Each path below is one point turned by a fixed rotation once a step. After each direction that follows a path, write how fast that rotation turns it, in deg/step (0 if it stays still).
Each turn is a multiple of 5 degrees from 10 to 175, or 0.
Each row of a path follows its step; steps can be skipped.
Rotation 1:
step 0: [  6  -9  12   5   6 -11  -2   5   1  -5  -3   6  -3 -11 -11  19  -8   5
  22   3  -6 -15   1 -11   3   7 -10  -5  -4   1   3   7  17   1   4   4
   5   0  -1   3  -9  -3   5   4   1   0   4  -3  -4 -19]
step 1: [ -2   8  -3   9   7  -5  17  11  -3   3  -2 -10   8 -10  17   2  18   4
   5  -8  -4   8  -1  -4   3 -17  -1   1   0  10   2  14   2  -3 -12  -2
  -1  -4   2 -10 -14  -7  10  12   0   1  -8  -8   4   3]
step 2: [  1  14   5 -11 -15  13  -3  -3  -3   0   0 -11  -4   5  -8   2  -7  -4
   7  17  -2  12  -6   1   4   0   6  10   1  13  21  -3  -9  11   1   5
 -12  -8  -7  -2 -10   4   0  14   9   1   0   5   3  -3]
step 3: [ -1   4   2  11   1   4 -13  -7   3   2  -2 -11  -3   4   2  -2 -12   7
   2 -14  -9   5   3  -4  12 -10   9  -8 -20 -11   5  -7  -3   3  -9  -1
  10  -2   0   8  14   1 -10   6   9   4  12 -18  -9   0]
step 4: [ -1   7   1   9   2   4  14   2  -2  15   4   2  -5  10  -9   6 -13   9
   3 -10  12 -12  10  -7   1  11 -11  -5  -4  17   5   5  -5 -12  11  11
   4  -3  -7   1   2 -12  -2  -7 -11  -4  -3 -13   7   6]
step 5: [  3   4  -3   2  -7   2   5   8  11 -10  19  11  12  -5   7   5   1 -13
  -8 -10   8 -12 -11   3  -4 -10   5  -2  -3  -1   8   4  -9  10   7  -2
  -6   0  -6  -4  -6  -7  18  -1  -2  14   7  -6 -11  10]
step 6: [ -4  14  -3   6  -4  -6  -2   4  10   5   8  -3  -1  -1  -4   9  -5  -9
   2  -1  -4   3   8   2  -5  15   9   2  10 -17  -1  17  13   7   1   8
  -8   9 -11   8  -3  -4  -9   9  20   3   0  11   5 -10]
step 7: [  0   4   1  -7  -3  -5  -3  -3 -11  -4   5  -9  -3   7  12   2  15  16
  16   1  -1   7   1   1  -2   2   0  -1  -5  -2 -17   5  -5  -8  -8  -5
   2  10 -14  -8  11 -12 -10   5   4  11  -1  -3  -7  22]
step 8: [ -6 -14  -2 -11   1  12  -7  13  -6  -9   9  -2 -11   3   8   0  -6  -4
   8   5  -7   5   1  11  -2  12  -8   1   6   2  16   1 -11   6  11  16
  10  -7  -5   3   0   2  -7 -11 -11  10 -11  -8   6   1]
step 9: [  8  -3  -5  -3   6   3 -10  -5   8  10  14   4   2  11  -3   9   4  -1
  -7 -11   0   4   0   7 -16 -11  17 -15  -1  -9   2   8  -9   4 -13  -6
  12   0  19   1  -9   6  -3  -9  -5   0   2  -6   7  -1]
step 10: [  4  -4  17  -4  -4  -9   1  -3  10   8   5   0   0  12  -6   7  -7  -6
 -14  -1  -1  -3   3   7  -1  -1  -8  23   8   8  -3   0  -6 -16   2 -10
  -4  14  -4   8  -1 -14 -11 -12  11  -9  -6   3   4  -4]
[ 5  0 -3  2  3 -2 -2 -2  2  1  1  1 -1  1 -1  4  1  0 -1  1 -2  2 -2 -4
  4  3 -1 -2 -4 -1  0 -1 -1 -3 -3 -4  0  4 -2  3  2 -1 -3  1  0  1  0  3
  1 -6]  110
[-3  4  0 -3  2 -2 -3 -1  3  1 -4 -1 -1  1  2  0 -1  1 -2  4 -1  2  0  2
 -2 -2  4  2  1  0  1  0 -1  0 -1 -1 -4 -1 -4  0  5 -4  2 -2  5 -5  4  2
 -2 -1]  90
